A single turn carries every row of the set below to another of its rows. Some are shown first; where does it send the rows asked next?
paze: [-15 -11  -1 -10  -3  -2  22 -18  14  18  11 -15 -30 -16 -13   2   9  -9
  19  23 -10   1 -11   4   3 -13  36  11 -11  -4 -24   9   2  17]
Beker: [-16 -27 -11  22   6 -19  22  -9  -5  12   8  -7  17 -27 -15   1  -4 -15
  15   6   4  -1   2  -3  -6 -11  14   2 -13  21   7   8  16  -7]
lol: [ -8 -23   6   9  27 -18  34  -3   5  26  12 -18   7  -5   6   0  -7  -5
  16  10  -7  14 -23  14 -20 -18  34   8  18  10 -11   9  -3 -28]
pag: [ -3  -7  -4 -11   8   7 -17   4   2   0 -16  17  -1 -24 -18 -16   6  -5
   9 -25  -1   7   2   5  -6   0 -11   3   6   7   3  28  18   0]
Tes: [-13  -9  -6 -13 -20  18 -12   8  -7  13 -11 -12  -4 -25  -3   2   3   3
  15  -7  -9   5  -9  -8   0   4  16  18  -1 -10 -36  18 -25  -8]
Vado: [  7   8   1  -2 -10  14   3   9  12   5   8   6 -19  12  29 -12  17   0
   2   6  -4  19  -9   3 -21 -28  -4  41  14   7   9   9  -4   0]
sug: [ -4 -11  -5 -12   9   1   2  22  -7   4   8  -7   2   5  15 -18  16  10
 -17 -16  -9  25  10  38  -1  -5  -8  33  -1 -10  -1  15  16  -9]
tazel: [  8 -38  -2   1  -1  23  -4  18   4   6 -14   3   5  10  20 -26  10  18
  10  15 -14  -3 -15  12 -15 -30  26  12   8   7 -19   6  -2 -10]
lireb: [  4 -14   2 -12   5   8 -16   4   3   7 -14  17  13 -19 -24 -18   3   6
  10 -18  -8  -7   7  -1 -19  -4  -5   4   3   3   2  30  15   1]
Fotef: [ -9 -26   1   2  26 -21  30  10   3  26   4 -16  -3   3   6   4 -11  -5
  19  26  -8  14  -7  20 -28 -16  20   3  13   2 -18   1  -7 -17]
Reto: [-30   3   4   4   6 -13  15 -15   9   1  20  11 -12   4 -12  -1   2 -11
   4  24 -14   8   0  18 -11 -20  18  10 -15   3  17 -15  -2   2]
lov: [-27  12   4  11   0 -10  17 -20   3  10  30   2  -4   0 -11  -6   7 -16
  -8  16 -13  12 -17  18 -12 -21  31  10  -5  12  12  -5  -1  -7]
Fug: [  9  14  -4  -3  -9  12   5  10  11  12   8  11 -22   9  16 -23  19   6
   3   9   2   8   3   6 -29 -20  -6  30  14   7  15  11  -9  -7]
merol: [-20 -30  -8  14  17 -19  29  -6   6   1  -1  -4  14 -19 -12  -7 -10 -17
  10  17  -2   4  10  -3 -11  -4   9  -2 -20  11   1  11   8  -7]
bivi: [ -3 -12  -6 -15   9  12   2  25  -9  11   8  -2  -1   7   2 -22  21  14
 -10 -17 -12  19  16  39   7   4  -3  18  -7 -11  -1  14   4 -11]
Lun: [-10 -18 -10 -11  26 -23  17  -9 -23  32  31 -19   4   3 -12   4  12  -8
   2   1 -22   9   0  11   5   0   9  27   1  12 -22  11   7   1]
Fogem: [ -4 -38  -5   2  -3  21  -1  18   7   2 -11   2  17   2  18 -13   7  14
  14  13  -5  -4 -18   1 -20 -29  23  17  17   9 -20  -9  -6 -15]
kom: [  0  -7  -9 -15  17   0  -2  22 -13   2   5   1  -1   2  10 -28  27  10
 -11 -12  -4  27  11  37   2  -8 -10  16   1  -4  -4  11  14 -10]
teve: [ -3 -10   0 -10  -3   7 -16   7   5   3 -15  11  12 -18 -21  -6   0  -4
   1 -24  -8   6   3   6 -12  -6 -11  12   4   3   4  30  26   8]
nufur: [  2   9  -1  -5 -13  16   6   0  11   8  14   9 -15   8  20 -19  26   5
  -2  14   4  24   5  -1 -18 -26   3  34  15   8   8   0  -9  -1]
Veb: [  3 -35  -3   7  -5  23  -9  17   3  -1 -17   0  11  -1  26  -9   3  12
   4  12  -8   3 -23   8 -22 -31  26  18   8   6 -22   3   1  -1]
lukov: [-12 -14   2 -14  28 -20  19  -2 -19  27  37 -16   1   2 -15   2  13 -12
   6  -4 -24  13  -4  14   0   1  18  25   7  23 -17   8   2   1]
duz: [  7  11  -5  -4  -5  13   4  13   8   1   8  10 -24   9  25 -22  28  -2
   7   7   0  14 -13   9 -17 -23  -9  30  15  11   3   0  -9  -6]
gem: [ -2  -6  -5  -6 -14  17  -7  12  -3   5 -16 -14   3 -29   6   8   6   5
  15 -13  -8   5 -16  -7  -5   1   6  24 -11 -15 -30  23 -18  -2]
zar: [  5 -28  -7   5  -3  18 -11  11   0  -2 -24   6   3  -1  21 -22   9   8
   9  15  -7   4 -25  10 -19 -28  21   8  14  15 -27   2  -6  -9]
Zis: [ -2  -3 -13  -2 -12  27  -5  12  -3   9 -11  -9  -7 -22   6  -4   9   6
  11  -4  -5  -2  -9 -10  -6   5  12  14 -13 -11 -26  22 -31  -7]
fevu: [ -5 -28   7  11  28 -18  22  -5  -4  31  14 -12   5  -1  13   3 -12  -4
  11  16  -4  18 -18  19 -22 -20  30   5  14   3  -9   3  -2 -23]
riv: [-11  -9   2 -15  -4   5 -13   3   9   7  -6  11  16 -21 -27 -17   1  -6
   0 -18  -3   3   6  -3 -13  -7  -7   0   5  -7   3  28  22  -6]
nimag: [ -8  -9   0   0   0   2  22 -20   4  29  20 -19 -20 -21  -6  13  15  -5
  22  11  -2   9 -19   1  10 -18  39  11  -8  -4 -17   8   2  11]
kapo: [ -3  -3 -13  -8  -2  19  -8   8  -3   2 -20  -9  -1 -27   3  -5  14   4
  15 -10  -7   3 -23  -6   2   1   6   9  -7 -15 -36  22 -19 -11]
vup: [-22 -17  -7  15  16 -22  24  -3  -6   4  17 -10  22 -27 -15  -4   1 -12
  10   3   0   3   1  -8  -9 -14  19   2 -14  21   7  10  12 -12]
gep: [-16  -8  -2  -2   4   2  21 -19   2  21  19 -19 -19 -22 -11   7  12  -6
  16   7  -5  12 -14  -2  13 -15  49  11  -4  11 -17  16   3  10]
kog: [ -5 -23   3 -19  12   5   7  19  -3  12  16  -3  -1   3  10 -26  16   5
 -11 -18  -2  28  17  34   3   6  -4  27   7  -7  -2  12  12 -14]
Lil: [-11 -16  -5 -22  39 -17  21  -8 -10  23  24 -12  -8   3 -13   6   9  -4
   6   8 -19  11  10  10  -3   6  10  25   1   6 -24   7   0  13]
Kam: [-26   5   1  10   4 -10  10 -24   3  13  33   9  -9   5  -7  -1   2 -19
  -6  13 -15   6 -16  13  -7 -19  17  15  -8   6  18  -6   2  -6]

lukov goes to vup
merol goes to paze
Where do these go?
Lun goes to Beker
kog goes to riv
kom goes to pag
tazel goes to Fug
Veb goes to Vado

A single turn carries every row of the set below to another of its rows. Some are shown first; where does it send the rows asked next?
dozom: [ -2 -26   1   7  -4 -12  -1  -8  -5   1 -16   0   0 -10   8  -3  -4   3
  33   1  25  10  -1 -24]
vupe: [-15 -26  15   3   0 -19  10   2 -17 -15  -9  10   9   1  18  -2 -15   5
   7   8   9   1  -9 -26]
Fekor: [ -6 -23 -16   6   9  -9  -4  -9  -4  -3  -9 -11   1   0  -1  -1 -22   5
 -25   3 -33   7 -12   8]
mek: [ 13   0 -15   6   9  13  12 -17  19  25  -5  -9  -8   0   4  -8   3   3
 -17  -4   3   0  19  25]
geb: [  0 -10  -2  -5   1  12  -8  -9   6  -6  -2   0   1  -4   1  -7  -5   8
 -44  -1  22  21  -5   3]
Zopem: [  9  -2   2  28   7 -18   1  -8  17  17  19  -2  -7  10  15   7  -5   5
  14  12   6  17  15  25]
lamuf: [ -9   0 -21  14  -6   0 -20  -7 -11   9  -2  -6 -14  -9  -7  -7   2 -11
  16  -3   2 -22 -20  -6]
zuzu: [ -1   0   3 -16   0  11 -12  -3 -10 -20  24  -4   0  -8   1  12 -15   7
  22  -7  -2 -22   0 -13]
zuto: [ 21  -1   2   0  12  -3  16  -1 -14 -25  31 -12   2  -7   7  22   1  13
  11  -3   4 -18  -2 -15]
Zikar: [ 19 -17  -9  -9   7   6   1  -4  -4  -3 -13  -6  10  -6 -10   4  12  -3
 -29 -10  10  27  -6  -8]
Nep: [ 16   5  -6   9  17  10  27  -8   6  16   0  -3   0   3  11  -4   5  -2
 -33   1  -8  -1  16  20]
sepep: [  3 -19   6   6  15 -30   6   6  -2   3   9   1  13  18   2  12  -1  -2
  13   4 -27  12   0  15]
bafo: [ 23 -22 -10 -10  -4  -3   7  -6   3  -5 -14  -7  15  -2   1  14   2   4
 -37  -1  10  20   5  -5]
Mesu: [ -6  -4   0  14   7  -7 -21   0  -4  16  11  10  -5   7   1   5 -11 -16
  24  10 -13  24  -3  12]
Vadut: [ 15  -4  -2  10   6   9  -6  -9   1  -8  -6  -7   0 -13   4   0   1   3
 -40  -4  18  32   0  -5]
nono: [ 13 -14 -34  13  -1  10  -8 -18  -1  23  -8  -6 -12  -8  -5   5 -10 -11
  -6  13  -3  17  -8   4]
Kal: [-12   7   7  18   6   9   8   4  -8  -8   9   3  -2  -1   5 -13  17  -1
 -14   3   0 -38 -11  10]
vovo: [ -3 -11  14  11  10   1   9   7   5   7  22  18   9  19   4   4  10  -2
   2  23  -1   3  -1  29]
voma: [  6 -17  -6 -16  -9   2  -1  -9  10  -4  -9  -1  11   3   4   4 -11  10
 -43   1  15  12   5   2]
rarod: [ -6 -17   0   9  14  10   2  -2  -5 -10  -8  -2   8  -2   0  -5  -6   1
 -33   6 -35   3  -7  14]
bof: [  7   0   3  -8  12  12   2   1 -21 -23  31  -2   0  -8  -2  13   0   4
  16  -3   3 -15 -13 -17]
kegip: [  7 -19 -32  10   3 -10  -4 -15  -7  12  -8 -11  -7  -2   0   7 -23  -4
 -16   9 -19  16 -14   0]
Donol: [ -3  -3   2  19   0 -10 -20  -7  15  17  11   3  -6   7   9   4 -13  -2
  23   9  -5  18  13  22]
Bip: [  7  -1  -5 -17  -4   3 -12  -9   6   4 -16  -4   6  -3   5   1 -14  -4
 -31 -17   4  21  16  -6]
todag: [-13  -4   3   7  -7 -10   4   3  -5 -12  -1  -2   7   5  10  -2  -3   4
 -14   3 -19 -45  -4   6]
gakip: [  2  -9   0  13  17 -23  -4   5 -12  10  11   5   2  13   0  10  -4 -15
  19   6 -21  24  -9   6]
bako: [ -7 -30   6   6  -7 -16   1  -3 -14  -8 -16   5   7  -6  12   3 -13   1
  23  10  13   7  -6 -28]
Kebuz: [  6  -9 -19  27   1 -16  -5  -2 -23  -5  -3 -13  -6 -11  -4   7   8 -10
   8   3 -12 -16 -26 -14]
Vekib: [ 13   2  -2  -6  -2  -4  -6  -9  -4 -18  21 -16  -2 -10  10  21 -19  13
  23  -9  -2 -17  12 -16]
navi: [  7  -3   2  12  19  16  19   0  -5   0  -3   3   7   0   7  -2   5  -6
 -38   9 -23   1   3  15]
favam: [ -4 -20  14   2   8 -12   5   7   8   1  11  10  17  21   2   8   3   2
   7  13 -20   0   4  27]
Dun: [ 20  -1  -3   4  -2   0  -6 -10   4  -2 -14 -10   4 -11  12   8  -9  -1
 -36  -9   8  30  17  -9]
nuzis: [  3  -7  -6 -20   5  11 -11  -5  -1   2 -14  -1   6  -4  -9  -6   0  -6
 -28 -18   9  24  -2  -5]
pem: [ 14  14   0  36   7   2  16  -2  -6   0   8  -7  -8  -9  11  -3  26  -3
  -7   3   9 -26   0   4]
duva: [ -2 -12   3   5   1  -8   7 -10   0  11 -10   2  -6  -6  13 -10  -1   2
  31  -6  36   6   8 -19]
fuguz: [ 19  13 -11  28  -9 -10   8 -11   6  12  -2 -15 -10  -7  18   6   8  -2
   4  -1   7 -29  18   2]
voru: [ 11  -9 -25  10   1  21  -6 -20  15  26  -8  -7 -11  -8  -5  -5   1  -3
  -4   4   5   8   7  18]
togit: [  5 -12  -9  19  -7 -27   6   0 -14 -12  -7 -14   6  -2  10  14  -3  -1
  -5   5 -25 -31  -8  -8]
nuki: [ 8 -3  6 25 14 -9 13  0  7 14 26  9 -3 15 11  5  8  0  3 21 10 14  2 26]
kiv: [ 22   8  -4   8   8  -2   2  -9 -12 -16  30 -16 -10 -14  10  20  -7   9
  20  -5  10  -8   3 -19]
Zof: [ -2   8 -18  10 -17  -5 -14 -13   6  18  -5  -9 -13  -4   8  -2  -7  -5
  14  -5   6 -33   8   2]
Dirog: [ 15  -1   5  -6   0   0   9  -6   1 -22  28 -12   4  -5  13  20  -9  21
  11  -2   5 -27  13  -6]
Rik: [-16 -19  26   8  11 -15  18   4 -12 -20  -6   8  10   0  20 -11  -5  12
   1   2  10  -1  -3 -17]
nomup: [ -7 -12  33  14  11  -4  21   3  -4 -17  -8   7  10  -5  23 -11   7  10
   4   1  15  -3  12 -11]
Vazul: [  0  -3  27  12   4   3  21   0   0  -2  -9  11   6  -5  26  -7   7   2
  10   3  25  -3  23 -12]
Nuru: [  2   5   6  -8  -2  18  -4  -6   0 -18  32  -2  -3  -7   8  10  -9  15
  14   1  14 -27   7  -4]
bada: [ 10  10   1   3   9  17  -2  -6 -12 -15  36  -3 -11 -13   5  10  -2   7
  17   0  19 -12  -5 -13]
tobu: [  0  -1  13   5   1  -2  17  -6   1  12  -8   9  -2  -3  22  -9   1  -1
  20  -2  35   0  19 -16]

navi goes to Nep
vovo goes to nuki
Where do these go?
Vadut goes to Dun
Vekib goes to zuzu
Kal goes to pem
tobu goes to duva

A single turn carries every row of the set below to another of its rows. Some are shown first; where does it send the rows asked next?
dilim: [ -9  35  20  -2   0  16 -17  20  25 -26   1  16  -6 -15 -22 -10   5  13
   3 -31  -6  17  43   6]
kizor: [-10  26  24   2  -3  15 -16  12  25 -29  -2  17  -3 -18 -19 -10   1  18
   1 -28   1  14  38  11]
Tezu: [  3  19 -20   2   5  30  17   6 -19  -2  -3  31  -8 -33 -20   3  14  11
 -13 -17 -20  20  47   9]
rud: [-11  10 -35  11  25  -5 -18  -9  -1 -14  -3  20  -2 -34   5  -7   9  11
 -16  -3 -23 -18  35   2]
Lat: [-10  30  22   4   0  19 -14  17  24 -29  -4  19  -6 -14 -23  -5   0  15
  -6 -30  -2  15  40   5]
Rop: [  0  20 -27 -16  15  15  12  -9  -2  13  17  20 -23  -2  -7 -15  -6  -4
  -9 -23 -18 -18  21  -9]
muvev: [-10  28 -24 -15  12  20   7 -10   3  18  15  21 -20  -2  -5 -10  -4  -5
 -11 -24 -22 -19  21  -4]
fana: [ -8  13 -31   5  23  -4 -19  -8   3  -5  -1  17   2 -43  12  -6   2  12
  -7  -8 -24 -20  37   9]
sof: [  1  27  -8  25  -7  20   7   1  -9 -39  28   1  -8 -21   0   1  14  13
  12 -31  -1  22  16  -8]
fif: [-14  43 -15  22  10   5  -9 -13  33 -18  24   9 -26 -21   3 -22 -13  -4
   8  -4 -20   8  26   1]
bimod: [  7  21 -21   0   6  35  13  -3 -16  -6  -4  23  -1 -31 -13   1  10  10
 -12 -16 -15  20  56  16]
benir: [ 11  29  -9  13   1  28   3   1  -8 -37  32   3  -3 -23   1   0  11  14
  16 -34  -6  26  17  -2]
nem: [ -1  21 -19   1   3  29  16   1 -10  -7  -5  30 -12 -30 -20  11  11  13
 -18 -20 -22  26  49   5]
zuz: [  0  30  -4  22  -1  29   6   4 -11 -33  34   9  -6 -30  -6  -1  10  12
  14 -34   2  22  13  -5]
Kofe: [ -8  23 -26 -10  14  15  12  -5   5  13  14  17 -27   3  -6 -12  -8  -6
  -9 -21 -19 -19  20  -7]
romo: [  1  41 -12  20   7   3  -9 -13  35 -14  29  14 -17 -26   8 -21 -15  11
  14 -10 -26   7  22  -3]
bag: [ -6   9 -31   7  28  -7 -18  -1   4  -4  -3  20  -3 -38   4  -8  12   7
 -10   0 -25 -17  28  10]
rele: [ -8   6 -37   6  32 -10 -14  -5   6  -9  -4  14  -5 -34   3  -3  16  10
 -10  -5 -18 -13  32   5]
rof: [ -4  26   0  25   3  25   3  -7 -12 -36  31   1  -9 -29  -4   3   9  13
  10 -35  -1  20  15  -9]
ber: [  8  21  13   7  29  14 -22  -5  -1 -26  16   1 -14  -9 -18 -24  -1  -1
 -12 -25 -20 -14  18 -17]
kavo: [ -8  43 -11  24   9   5 -12  -8  35 -17  28  16 -19 -26   2 -24 -10   0
  10  -3 -18   6  17   3]
Sali: [-20   6 -14   0   5   8  15  10  13   2  -1  17  -1 -11  -5   7  15  24
   3 -33  18  -8  27   7]
povub: [ 11  24  10   2  33  11 -25  -7   3 -20  20   5  -9 -15 -19 -26   4   3
  -8 -29 -21 -14  21 -20]
vuk: [ 12  21  13  -2  27  10 -26  -3   0 -26  13   3 -14 -14 -19 -29  -2  -2
 -10 -23 -23 -11  24 -13]
setir: [ -8  42 -14  28   5  -2 -10 -11  34 -22  23  17 -21 -21   4 -22 -12   6
   8  -4 -21   8  29  -7]
Tasum: [-19   9 -14  -6  -2  12  17   4  12   4   5  22  -1 -12  -1   6  11  24
   6 -34  18  -5  23  10]
kezi: [-19   9  -8  -1   4  12  14   5   9   6   3  12   2 -12  -4   4  21  22
   9 -35  16  -6  27  14]
Koro: [  1  20 -24   7  -2  32  19  -4 -16  -9  -5  25  -8 -24 -17   3  13  10
 -19 -14 -19  20  49   9]

kavo goes to zuz
Rop goes to vuk
sof goes to Koro
Where do these go?
muvev goes to povub
rele goes to fif
bimod goes to fana
Sali goes to Kofe

